128 stands for zero in the data rows.
Some points:
[158. 113. 102. 144. 168.  96. 171. 100.  94.  85. 130. 139. 175.  83.
 137. 165. 146.  75. 182. 128. 102. 124. 152. 198.]
[151. 126. 146. 122. 152.  94. 173. 121.  84.  67. 120. 146. 168.  90.
 178. 167. 117.  90. 158. 135. 111. 113. 159. 182.]
[255.   0. 255. 254.   0. 156. 210. 255.  74. 162. 128.  55.   0.   0.
  71. 236.   0. 255.   0.   0. 255. 197. 244.   0.]
[135. 129. 135.  62. 106. 167. 120. 123. 180. 133. 182. 111. 126. 119.
 137. 161. 152. 147.  49. 105. 138. 115.  68. 190.]
[ 65. 151. 104.  91.  95.  66. 129. 147. 119. 166. 137. 133. 104. 107.
 132.  39. 145.  43. 137. 120.  85. 163. 107.  63.]
[ 99. 171. 112.  96. 130.  69.  93. 118.  67. 137. 117. 136. 113. 112.
 157.  43. 145.  73. 156. 115.  85. 167. 114.   0.]
[105. 144. 127. 116. 147. 210.  59.  85. 123. 128. 147. 132. 138. 125.
 120. 134. 152. 196. 109. 201. 175. 125. 200. 113.]
[ 99.  97. 147. 151. 122. 166.  84. 121. 167. 150. 143. 112. 102. 186.
  91. 147. 137. 186. 122. 202. 143. 134. 192. 105.]
[168. 120. 136.  77. 119. 129.  98. 162. 199. 111. 145. 106. 145. 154.
 100. 163. 183. 191.  90.  95. 125.  71.  80. 187.]
[151. 153. 146. 135. 172. 129. 197. 119. 112.  88. 108. 116. 152.  81.
 146. 149.  97.  81. 155. 130. 118. 128. 142. 170.]
[ 71. 136. 149. 143. 112. 181.  91.  78. 136. 154. 148.  94. 151. 195.
 121. 164. 152. 206. 140. 207. 152. 112. 139.  93.]
[108. 124. 125. 127. 167. 223. 102.  98. 139. 177. 118. 125. 108. 162.
 112. 106. 141. 150. 142. 207. 156. 134. 183. 121.]
[159.  82. 135. 113. 183.  97. 186. 129.  63.  71.  85. 134. 156.  96.
 133. 148. 115. 112. 170. 132. 127. 120. 126. 188.]
[112. 115. 151. 148. 167. 192.  92.  74. 120. 155. 159. 122. 133. 195.
 132. 120. 110. 180. 153. 201. 142.  65. 164.  97.]
[133. 140. 135. 147. 162. 120. 111. 150. 154. 119. 134. 119. 124. 151.
 115. 161. 188. 129.  80. 113. 124. 110.  79. 180.]
[130. 130. 132. 138. 130. 144. 105. 186. 216. 110. 136.  98. 119. 145.
  95. 144. 151. 159.  51.  78. 136.  96.  83. 200.]
[ 84. 156.  86. 103.  83.  73. 122. 134.  91. 183. 142. 118. 147. 134.
 151.   0. 117.  95. 143. 121.  90. 167. 117.  55.]
[102. 150. 151. 152. 123. 207.  84.  72. 128. 163. 123. 159. 120. 149.
 123. 146. 146. 182. 159. 187. 162. 121. 194. 136.]
[165. 163. 138. 141. 126. 165. 108. 156. 184.  86. 121.  95. 148. 124.
 127. 154. 140. 172.  97. 121. 104. 118.  83. 186.]
[ 69. 172.  84. 100.  88.  82. 158. 128. 132. 183. 139. 168. 116. 159.
 129.  21. 121.  74. 143. 100.  34. 175.  82.  66.]
[105. 168.  98.  97.  85.  46. 119. 156. 108. 145. 142.  91.  98.  99.
 114.  35. 128.  81. 120.  59. 105. 164. 130.  34.]
[197.  99.  90. 157. 173. 119. 117. 106.  77.  90. 109. 128. 127. 141.
 134. 157. 108.  84. 183. 111. 106. 118. 166. 177.]
[ 81.  89. 133. 142. 102. 171.  90. 108. 157. 137. 136. 136. 133. 157.
 135. 127.  94. 215. 139. 166. 182. 140. 169. 126.]
[142.  77. 136. 151. 164.  95. 153. 140. 122.  90. 115. 100. 165. 104.
 151. 155.  99.  67. 167. 122. 121. 137. 139. 167.]
[ 92. 153. 106.  90.  72.  67.  87. 139.  98. 147. 115. 153. 148. 146.
 134.  45. 116. 106. 125. 101. 105. 146.  91.  58.]
[108. 118. 110. 142. 151. 213.  80.  76. 136. 161. 118. 133. 108. 145.
 123. 139. 122. 150. 123. 207. 175. 123. 132. 139.]
[166. 118. 124. 151. 153. 111. 160. 108.  84.  78. 115. 143. 118.  91.
 161. 158.  87.  43. 173. 127. 118. 129. 175. 170.]
[136. 129. 116. 153. 113. 221. 107. 113. 161. 170. 128. 125. 149. 158.
 112. 113. 115. 168. 156. 175. 180.  89. 183. 150.]
[166. 121. 126. 141. 158. 113. 212. 145.  91.  78. 132. 134. 157. 123.
 149. 197. 110.  71. 156. 181. 109. 121. 159. 156.]
[ 92. 139.  90.  80. 125.  59. 151. 112.  97. 164. 139. 161. 142. 132.
 140.   0. 110.  97. 168. 120.  95. 153. 116.  39.]
[ 83. 167. 111.  94.  81.  46.  74. 118.  73. 159. 115. 133. 103. 139.
 148.  14. 142.  41. 160. 103.  89. 145. 125.  41.]
[137. 115. 112. 188. 127. 119. 224. 136. 108.  85. 107. 131. 174.  99.
  87. 163.  89.  96. 216. 154. 116. 123. 138. 162.]
[111. 109. 176. 120. 171. 137. 128. 138. 152. 146. 124. 147. 119. 132.
 131. 178. 171. 180.  77. 119. 115.  90.  74. 185.]
[145. 154. 146. 120. 149. 139. 132. 140. 211. 119. 119. 128.  94. 147.
  90. 224. 172. 151.  78.  94. 101. 110.  87. 165.]
[147. 116. 122. 126. 165. 114. 125. 133. 166. 136. 138. 171. 135. 180.
 124. 180. 167. 167.  43. 110. 125. 100.  84. 162.]
[111. 128. 152. 155. 170. 207.  84. 117. 111. 155. 143. 186. 126. 165.
 101. 151. 120. 166. 140. 193. 184. 110. 171. 100.]
[142.  83.  72. 166. 163. 114. 178. 145. 109. 134.  94. 147. 162. 118.
 113. 161. 140.  83. 145. 111. 135. 127. 121. 160.]
[130. 122. 114. 142. 179. 101. 183. 124. 107.  90. 130. 145. 160. 131.
 137. 167. 106.  91. 177. 118. 118. 145. 144. 142.]
[116. 123.  81.  99.  69.  48.  95. 114.  72. 123. 142. 143. 106. 148.
 174.  43. 146.  59. 109. 100. 114. 213. 106.  72.]
[112. 202.  75. 104.  92. 102. 101. 160.  84. 178. 105. 121. 132. 143.
 145.  10. 124.  47. 130.  92.  58. 139. 124.  80.]
[121. 129. 170. 162. 154. 226.  81. 112. 129. 154. 120. 148. 152. 154.
 118. 126. 142. 153. 168. 218. 181. 117. 158. 135.]
Along one direction, these points spread out more than along any other. Take the direction at right angles to it along which they spread out most. Go by this last direction. How far along it is each point below, from 0 to 99? The average is 50, and the first point in the table lies past the average. One standard deviation of the points above along it is 16.
[132. 114. 183.  93. 115. 141. 142. 121. 206. 102. 147.  81.  89. 145.
 134. 177. 168. 186.  57. 103. 112. 114.  62. 170.] 51
[114. 117. 155. 123. 146. 111. 174. 118.  83.  79. 108. 133. 133.  95.
 124. 196. 117. 117. 166. 135. 128. 114. 139. 161.] 64
[146. 129. 122.  96.  99. 133. 111. 152. 203. 115. 118. 109. 158. 139.
 127. 222. 166. 194.  95. 101. 121. 109.  63. 186.] 51
[113. 142.  84. 123.  79.  87.  97. 122. 129. 152. 144. 131. 111. 128.
 141.  20. 122.  19. 122. 132.  80. 169. 113.  67.] 48
[175. 149. 148. 126. 129. 136. 140. 142. 191.  88. 124. 117. 114. 133.
 104. 188. 175. 190.  61. 107. 139.  82.  91. 187.] 54
[163. 116. 114. 181. 167. 130. 178. 133.  91.  75. 130. 140. 160. 110.
 143. 169. 103. 122. 183. 119. 130. 130. 124. 164.] 66
[112. 146. 103. 108. 107.  65. 104.  86. 113. 147. 152. 118. 136. 124.
 152.  33.  99.  73. 123. 122. 119. 187. 127.  57.] 48
[145. 143. 132.  83. 133. 135. 153. 121. 219. 146. 104. 119.  99. 143.
 122. 169. 130. 167.  80. 136. 116.  77.  56. 169.] 47
